In the rows, zero is written as 128.
A single turn carries every row of the set below to another of its rows. Some are shown first; where does it send the rows asked next?
q901: [110 102  83 162 159 134 144  99 130 108 110 127 138 112 151 120 149 108
 109 119 107 137 111 127 152 115 101 155 117 120 140]
q211: [132 147 113 129 103  90 119 125 142  79 142 136 121 179 126 100 134 115
 131 132 120 144 108 115 138 112 101 112  90 139 118]
q911: [134 123 164 146 137 126 145 146  98 123 124 120 122 127 117 132  96 136
 128 128 112 117 126 127 136 125 127 136 144 120  89]
q27: [ 85 147 140 155 107 132 118  92 144 184 129 127 168 115 137 106 118 118
 108 159 154 115 120 123 140 122 106 111 128 124 139]
q958: [122 123 138 133 123 127 124 135 102 113 131 110 102 110 102 117 115 133
 159 121 125 122 112 150 146 142  97 162 135 124 115]
q296: [129 131 152 127 130 128 110 142 118 195 142 123 150 153 125 120 115 137
 111 167 136 133 131 136 123 100 117 119 131 158 152]
q873: [119 120  96 161 171 131 134 103 133 103 116 139 143 131 157 120 143 111
  93 123 112 135 131 134 162 103 118 152 121 108 141]
q48: [117 138 129 129 118  97 133 133 133  94 133 128 123 171 122 112 138 109
 134 131 113 143  95 103 125 123 101  94 101 147  97]
q243: [114 148 120 123 113  96 120 129 135  86 135 132 113 171 116 106 148 112
 140 134 116 142  96 113 136 127  98 107  95 139 115]
q832: [123 123 109 137  81 119 119 127 114 178 131 126 140 127 126 119 130 146
 129 170 115 136 114 124 125 101  98 149  99 161 187]
q997: [133 124 114 159  87 114 127 120 106  91 135 131 127 120 116 115 102 138
 156 124 123 125 131 141 152 115  96 182 114 118 141]
q601: [ 92 179 145 129 113 125 101 102 147 175 132 129 149  99 155 120 117 142
 105 144 140 121 115 135 148 114 100 123 110 132 151]
q148: [121 127 114 152  81 127 135  91 153 185 125 113 148 107 142  87 110 128
  93 161 138 111 110 116 136 118 117 117 119 130 139]
q778: [128 100  94 147 172 134 144 108 138 117 118 112 132 107 162 119 134 113
 105 103 111 140 105 137 144 112  97 147 123 136 122]
q29: [128 160 119 126  87 121 119 101 156 177 128 115 129  92 160 102 109 152
  91 146 124 117 106 128 145 110 110 129 101 137 152]
q716: [145 123 140 172 100 112 149 131 102 101 128 143 147 137 131 130  84 141
 125 130 110 120 146 117 143  97 126 155 123 113 116]
q242: [135 137 123 135 107  91 132 129 140  88 140 134 131 179 132 106 124 113
 127 128 116 144 106 105 127 109 105  98  97 147 101]
q323: [121 130 135 116 115 126 106 139 118 191 141 110 135 124 127 123 123 143
 135 152 130 140 108 142 118 109  88 136 115 175 165]
q587: [130 125 127 149  96 121 122 131 114 182 132 139 154 156 124 116 121 139
 105 185 122 128 137 117 129  93 127 133 115 143 174]
q173: [137 118 106 146 184 132 134 112 141 113 123 125 138 126 167 119 127 116
  89 108 116 138 125 143 154 100 114 144 127 124 123]

q48 goes to q243
q901 goes to q873
Now find these:
q716 goes to q911
q323 goes to q832
q27 goes to q601

A single turn carries every row of the set below to another of its rows. Some are shown first; where does it send the rows asked next?
q53: [147 132 119 102 108 141 107 142 105 123 125 173 176 142 128 120 125 130
 167 112 169 126 173 109 110 129 169 103]
q466: [109 121 186 140 100 148  95 160 123  94 155 122 110 126 127  85 137 118
 112  79 137 122 156  70 146 150 135 116]
q503: [130  99 158 110 102 154 122 166 116 155 129 146 157 135 166 113 161 111
 115  93 140 126 134  82 107 143 159 125]
q440: [ 98 107 177 160 127 147 106 113 115 132 103 148  81 133 141 101 109  95
 120 100 151 107 190  84 142 164 137 130]
q563: [148 133 144 116 111 131  98 172 106 107 147 146 161 123 133 133 167 100
 133  73 145 145 147 101 133 153 152 137]
q417: [ 91 116 178 147 102 154 108 153 109 138 126 150 118 146 167 113 126  81
 104  88 135 124 161  77 138 160 143 132]
q931: [118  88 172 151 128 139 121 130 106 120 105 159  95 128 138  91 112 125
 121  78 137  75 176  82 146 139 110  92]
q355: [131 120 169 146 119 132  90 157 122  95 137 135 114 115 125 119 169  97
 134  66 150 141 150  90 143 168 132 136]
q278: [104 107 174 155 148 127 109 123 121 102 110 137  96 123  97  81 135 134
 115 100 144 109 195  92 143 162 152 151]
q670: [116 128 146 114  99 151 120 159  90 151 132 164 165 153 169 127 118  90
 109 100 134 122 167  94 126 141 166 132]
q835: [144 120 130 125 130 136 102 106 115 114 103 166 127 130 105 105 113 138
 178 118 184 112 195 109 118 139 155 102]
q559: [158 138 129  86 111 139 113 148  90 116 151 144 174 131 115 104 112 142
 130 108 145 108 185 105 128 119 172 116]
q770: [125 114 175 143 127 139  96 118 122  92 130 123  85 115  99  76 115 136
 132  97 155 102 191  84 147 148 135 115]
q99: [131 106 149 115 105 143 130 168  87 136 129 171 162 143 162 113 121 120
 110  77 121  88 155  89 134 123 133  93]
q828: [120 130 147 119  88 149 100 173 116 118 140 164 169 147 150 119 147 110
 148  91 154 143 140  88 116 141 155 105]
q90: [155 125 139 110 134 134 107 111 102 105 129 138 123 118  91  87  99 151
 143 115 161  93 209 105 136 129 158 114]
q787: [129 135 157 105  91 147 105 178 104 110 167 135 166 136 138 101 134 121
 111  87 131 126 152  83 134 132 158 117]
q94: [111  95 174 142 107 145 122 162 102 124 124 160 123 137 160 101 127 114
 107  68 122  89 152  76 143 137 114  93]
q898: [144 115 159 149 142 125  90 121 122  92 116 137  93 106 100 111 150 112
 150  81 166 125 180 102 144 167 133 135]
q526: [114 110 164 156 123 141  91 114 135 100 105 152  90 127 113  94 129 124
 167 100 178 120 177  88 129 157 133 103]
q669: [138 129 129 102 135 127 125 149  91 124 128 157 179 137 111 107 130 141
 116 113 137 113 192 113 125 135 187 150]
q160: [134 116 141 125 156 122 120 114 103 114 107 151 131 124  88  92 120 149
 127 118 151 101 213 113 133 145 173 149]
q627: [127 113 145 134 140 140 116  94  98 141  95 160 105 133 127 109  90 112
 135 120 161  94 214 107 133 148 156 130]
q613: [158 102 128  90 121 145 129 138 102 163 116 157 169 131 146 116 140 129
 132 115 153 110 164 103 101 130 174 124]
q229: [171 124 130 121 148 120 100 115 105 104 114 149 125 108  94 121 137 125
 160  97 171 117 195 120 135 151 152 135]
q553: [100 116 174 152  96 149  90 155 135 103 128 151 115 137 140 102 149 107
 148  83 160 139 143  75 128 158 133 104]
q288: [173 135 120 101 128 125 105 145  95 113 134 155 168 119 114 135 147 117
 149  91 158 129 175 120 129 143 164 135]
q303: [150 104 131 108 124 136 134 140  80 138 114 176 158 137 142 111 103 135
 125  93 134  74 182 104 131 116 140  92]
q534: [129  80 170 142 140 144 114 105 132 141  93 137  83 114 127  90 140 126
 136 106 165 102 174  85 119 157 140 122]
q732: [142  93 145 130 138 133 128 116  92 128  99 168 117 127 128  98  98 139
 132  93 143  65 195 100 139 126 126  90]
q186: [159  91 135 110 145 140 125 101 112 154  94 151 124 118 121 102 127 140
 146 122 169  95 189 105 107 138 162 122]
q796: [139 127 125 106 124 143 123 123  82 154 112 170 157 144 144 125  95 109
 129 120 150 104 200 112 123 134 174 131]
q63: [112 127 155 117 115 136 118 180 102 119 144 149 174 143 132 106 152 122
  97  92 122 130 161  93 131 146 175 152]
q492: [ 91 114 183 151 122 135 109 164 121 105 133 136 122 134 124  91 155 117
  97  84 127 128 163  79 142 163 153 151]
q609: [112  85 184 142 114 152 112 145 134 142 115 134 104 124 153  96 161 108
 117  88 147 121 141  70 118 160 137 124]

q835 goes to q553
q534 goes to q503
q559 goes to q770
Now find these:
q492 goes to q669
q417 goes to q796
q563 goes to q229
q732 goes to q94

A single turn carries every row of the set below to another of its rows. Some are shown first; where does it send the rows asked next?
q93: [128 115 140 125 104 147 142 121 108 151 157 108 118 134 135 149 156 108
 159 169 106 133 142 159 116 139 142  97  90 166]
q715: [124 119 141 125 105 157 139 115 104 142 153 107 130 131 131 151 162  99
 158 176  96 137 141 159 118 149 128 108  88 162]
q356: [138 131 135 123 111 135 197 128 120 104 167 152 140 151 112 130 147 114
 143 116  92 148 141 111 116 103 137 133  94 133]
q486: [148 119 146 128 145 170 163 128 110  88 158 133 119 144 101 156 119 123
 128 115 163 177 152 153 123 155 130 121 126 151]
q85: [141 137 126 126 108 120 189 127 130 117 149 154 136 151 118 122 140 120
 145 109 100 133 137 121 116  86 135 124 106 133]
q469: [138 139 133 125 112 143 187 118 120  95 151 152 158 145 111 128 151 106
 140 122  82 145 137 116 116 106 113 145 101 128]
q914: [137 139 129 118 109  90 100 122 120 128 141 149 132 135 121 146 135 111
 134 143 139 131 137  79 135 167 156 135 155 125]
q892: [135 143 129 119 110  98  96 115 119 119 134 147 142 131 118 150 140 103
 132 150 132 134 135  80 135 172 142 144 157 122]
q298: [146 122 123 108 165 137  83 125 115 113 143 130 181 135 114 138 139 132
 120 138 103 129 144 134 128 169  96 129 138 121]
q84: [152 124 114 109 159 107  84 136 127 139 136 134 154 143 124 129 129 148
 125 123 125 110 140 141 127 142 119 102 148 125]
q394: [128 123 134 128 101 140 133 118 114 156 139 112 120 131 138 143 156 108
 160 169 105 122 137 166 116 130 133  96 100 165]
q714: [146 133 137 133 145 176 145 117 115  79 131 135 142 134 102 153 124 111
 126 124 149 169 144 162 125 155  94 133 135 145]
q737: [152 106 128 101 165 114 107 147 116 138 179 129 136 153 121 137 126 156
 125 118 133 129 153 124 127 153 156  97 130 134]
q246: [153 128 133 134 139 144 156 133 122 108 138 138 105 144 111 146 109 133
 132 107 176 156 146 164 122 129 133 104 140 154]
q13: [140 146 123 128 107 126 179 119 130 108 132 155 153 144 117 123 146 111
 143 119  88 130 129 127 116  90 110 135 112 128]
q967: [145 103 138  98 170 145 106 135 103 112 187 123 164 147 112 147 138 138
 120 134 112 146 158 116 128 183 132 124 120 128]
q312: [126 126 134 130 101 151 130 112 111 145 136 109 134 128 135 146 161 100
 158 176  96 126 134 166 116 139 118 107  98 161]
q425: [151 140 126 139 137 150 138 122 128  99 110 142 127 133 110 143 117 120
 131 116 161 148 135 175 123 130  98 116 149 145]
q545: [132 136 136 116 112 106 104 118 113 114 149 144 142 134 115 153 142 104
 131 151 130 143 140  74 136 184 148 148 149 122]
q859: [136 133 136 115 111  98 108 123 115 121 155 146 132 138 119 153 137 110
 132 145 139 139 143  74 134 176 165 139 147 126]

q425 goes to q714
q715 goes to q93
q469 goes to q356
Now find these:
q967 goes to q737
q892 goes to q545

A single turn carries every row of the set below to another of its rows. Some are shown first; where does it send the rows asked next?
q768: [112 148 130 111 109 163 149 114 140 135 134 143 120 143  96]
q205: [148 122 141 160 129 109 113 125 111 149 143 107 114 117 141]
q302: [134 107 109 156 128 102 110 116 137 151 105 105 131 122 134]
q291: [127 151  94 119 114 166 144 132 142 114 123 160 139 108 117]
q605: [122 109 128 125 161 114 102 118 133  93 118 116 136 108 163]
q519: [143 103 130 132 153 103 125 116 134 135 112 118 133 168 126]
q589: [ 93 138 138 137 115 159 148 133 115 114 145 168 124 121 121]
q340: [121 111 107 134 158 107 117 135 163 104 122 136 144 116 162]
q198: [145 121 154 125 163 116 113 110 116 106 139 104 120 119 150]
q551: [126 116 108 134 132 109 114 108 154 135 105  94 150 148 129]
q691: [118 143 133 118 104 162 143 138 106 129 146 167 127 129 120]
q17: [109 144 132 130 123 152 166 104 141 134 129 143 122 130  91]
q836: [141 133 159 139 131 118 116 124 110 134 160 100 126 145 142]
q9: [139 104 130 123 159 112 108 103 124 111 102 102 133 140 136]
q790: [127 134 110 145 136 125 101 143 142  97 142 118 148 104 170]
q804: [108 139 122 106 108 148 156 111 144 148 123 149 132 131 101]
q107: [104 151 130 117 107 170 137 138 128 113 149 161 122 125 123]
q837: [114 142  96 143 122 166 146 127 136 103 110 160 137 123 106]
q113: [156 131 150 139 160 117 125 136 124 112 163 127 118 127 153]
q446: [109 146  97 117 110 169 136 128 149 112 116 155 135 130 110]
q600: [132 121 110 163 131 111 104 138 134 126 131 119 129  89 162]

q205 goes to q302
q17 goes to q837
q291 goes to q691
Now find these:
q113 goes to q519
q605 goes to q198
q107 goes to q768
q790 goes to q836

